In the data rows, 128 means zero.
Some points, one per row:
np.array([161., 88., 51., 189., 145., 162., 99., 135., 142., 102., 152., 128., 167., 180., 201., 46., 180., 24., 64., 0., 104., 155., 193., 71.])
np.array([115., 181., 120., 88., 92., 120., 125., 135., 126., 120., 111., 108., 114., 159., 117., 206., 139., 142., 132., 161., 122., 105., 135., 138.])
np.array([126., 143., 97., 142., 123., 157., 116., 145., 163., 104., 113., 127., 118., 133., 112., 111., 122., 128., 88., 140., 116., 131., 136., 130.])
np.array([130., 106., 124., 144., 134., 140., 143., 150., 134., 135., 140., 122., 79., 116., 115., 101., 157., 145., 137., 133., 134., 137., 134., 150.])
np.array([143., 133., 171., 164., 116., 113., 118., 122., 100., 125., 130., 139., 151., 114., 153., 135., 143., 105., 187., 106., 129., 138., 113., 111.])
np.array([107., 189., 124., 150., 88., 100., 159., 151., 91., 91., 133., 131., 124., 135., 104., 165., 106., 115., 112., 150., 110., 90., 120., 183.])
np.array([141., 123., 132., 158., 130., 108., 124., 127., 134., 160., 136., 118., 109., 138., 141., 120., 145., 148., 111., 98., 140., 115., 133., 131.])
np.array([135., 77., 146., 133., 102., 118., 109., 153., 144., 147., 153., 145., 155., 110., 185., 122., 129., 106., 111., 86., 128., 120., 124., 144.])
np.array([149., 107., 103., 143., 114., 127., 137., 113., 144., 126., 143., 126., 98., 149., 131., 114., 115., 121., 121., 131., 131., 159., 169., 135.])
np.array([84., 123., 75., 134., 151., 137., 131., 102., 178., 126., 121., 141., 137., 157., 127., 134., 120., 121., 131., 115., 92., 157., 186., 58.])
np.array([127., 64., 152., 84., 112., 138., 111., 100., 121., 128., 104., 127., 172., 134., 155., 101., 117., 148., 150., 129., 134., 150., 127., 110.])
np.array([123., 157., 104., 147., 113., 115., 155., 129., 90., 74., 98., 121., 86., 110., 84., 165., 94., 141., 171., 157., 124., 106., 87., 156.])
Then 12 other points, each followed by its number:
np.array([157., 79., 135., 138., 139., 137., 138., 120., 158., 119., 133., 107., 155., 130., 131., 89., 148., 159., 112., 67., 142., 161., 130., 106.]) 0
np.array([155., 137., 120., 148., 139., 120., 166., 156., 133., 99., 169., 137., 124., 120., 132., 148., 102., 107., 140., 145., 103., 115., 114., 119.]) 1
np.array([119., 126., 139., 149., 152., 139., 118., 127., 128., 117., 128., 116., 117., 131., 102., 132., 152., 150., 128., 113., 103., 149., 111., 120.]) 2
np.array([150., 145., 101., 164., 130., 137., 167., 118., 114., 123., 110., 150., 145., 109., 115., 156., 91., 108., 152., 159., 123., 74., 94., 157.]) 3
np.array([134., 134., 90., 69., 148., 144., 117., 142., 141., 125., 111., 127., 136., 143., 101., 120., 125., 176., 113., 154., 123., 149., 165., 127.]) 4
np.array([153., 132., 67., 139., 147., 149., 144., 139., 135., 116., 100., 125., 122., 142., 145., 116., 110., 137., 97., 121., 127., 130., 166., 108.]) 5
np.array([139., 126., 93., 119., 97., 154., 119., 151., 135., 166., 125., 138., 146., 124., 104., 145., 103., 160., 122., 123., 158., 143., 123., 146.]) 6
np.array([135., 177., 81., 177., 97., 125., 141., 129., 104., 119., 119., 147., 119., 110., 153., 126., 127., 120., 131., 148., 88., 69., 131., 140.]) 7
np.array([170., 92., 126., 198., 159., 170., 149., 118., 147., 73., 174., 136., 104., 137., 113., 55., 143., 122., 68., 106., 104., 136., 126., 90.]) 8
np.array([95., 121., 114., 93., 147., 71., 89., 149., 169., 152., 124., 144., 108., 161., 117., 187., 140., 110., 183., 72., 171., 119., 192., 179.]) 9
np.array([157., 105., 124., 127., 125., 119., 126., 92., 141., 116., 138., 144., 103., 112., 108., 120., 126., 128., 140., 96., 151., 115., 107., 117.]) 10
np.array([96., 156., 158., 117., 130., 141., 157., 144., 127., 96., 127., 124., 120., 142., 109., 126., 103., 99., 90., 192., 47., 157., 140., 134.]) 11
Which three of these numbered points are nearest to each point below, looking only along the 6 directions in which the first points spread most? Their numbers follow each, nearest first.
np.array([103., 80., 82., 200., 146., 125., 137., 133., 110., 99., 135., 82., 153., 177., 208., 48., 182., 16., 71., 35., 95., 117., 184., 63.]) > 8 0 5
np.array([127., 115., 141., 121., 132., 109., 101., 135., 98., 127., 168., 73., 103., 137., 112., 91., 147., 136., 126., 118., 142., 147., 118., 119.]) > 10 2 6
np.array([89., 55., 144., 102., 144., 100., 88., 115., 157., 160., 140., 86., 143., 153., 192., 94., 178., 96., 107., 115., 177., 159., 132., 96.]) > 0 10 9
np.array([111., 194., 113., 144., 106., 148., 154., 151., 150., 111., 129., 131., 148., 136., 90., 149., 144., 125., 155., 114., 114., 95., 127., 137.]) > 7 1 3
np.array([136., 99., 187., 100., 144., 126., 125., 124., 109., 134., 124., 132., 124., 122., 126., 116., 149., 131., 197., 116., 142., 128., 141., 139.]) > 10 2 6
np.array([161., 107., 117., 108., 108., 156., 118., 111., 143., 147., 139., 150., 124., 97., 153., 90., 140., 148., 148., 149., 168., 146., 113., 77.]) > 0 10 2
np.array([58., 42., 215., 3., 137., 111., 46., 87., 175., 182., 88., 143., 106., 128., 130., 149., 152., 173., 128., 197., 135., 203., 168., 106.]) > 4 6 9
np.array([107., 156., 115., 141., 103., 142., 156., 171., 97., 136., 140., 129., 145., 100., 130., 169., 85., 114., 134., 160., 95., 119., 101., 166.]) > 3 7 1
np.array([127., 155., 47., 128., 104., 159., 149., 128., 161., 162., 118., 135., 160., 134., 132., 107., 111., 118., 121., 109., 152., 128., 159., 116.]) > 5 2 4
np.array([102., 135., 135., 87., 141., 69., 90., 166., 118., 155., 141., 124., 127., 140., 119., 216., 120., 104., 144., 71., 151., 59., 158., 172.]) > 9 7 1
np.array([123., 162., 135., 176., 159., 149., 166., 141., 106., 107., 108., 126., 131., 107., 134., 139., 132., 133., 114., 145., 126., 125., 119., 133.]) > 1 7 3
np.array([135., 125., 132., 182., 138., 152., 144., 139., 136., 111., 153., 132., 149., 113., 145., 126., 108., 139., 137., 134., 163., 111., 115., 113.]) > 10 2 1
np.array([130., 123., 128., 73., 116., 137., 121., 88., 122., 159., 115., 149., 169., 126., 138., 160., 120., 135., 138., 150., 137., 132., 137., 156.]) > 6 4 9
np.array([121., 130., 155., 112., 86., 143., 128., 131., 129., 126., 128., 120., 145., 96., 106., 127., 97., 107., 96., 132., 117., 145., 101., 126.]) > 6 1 11
np.array([136., 126., 113., 135., 145., 129., 141., 134., 120., 66., 140., 113., 108., 138., 145., 134., 153., 142., 138., 102., 120., 113., 140., 155.]) > 1 2 7
np.array([100., 164., 174., 110., 117., 78., 143., 123., 133., 152., 125., 136., 103., 103., 67., 176., 112., 155., 171., 133., 119., 93., 121., 179.]) > 3 6 1
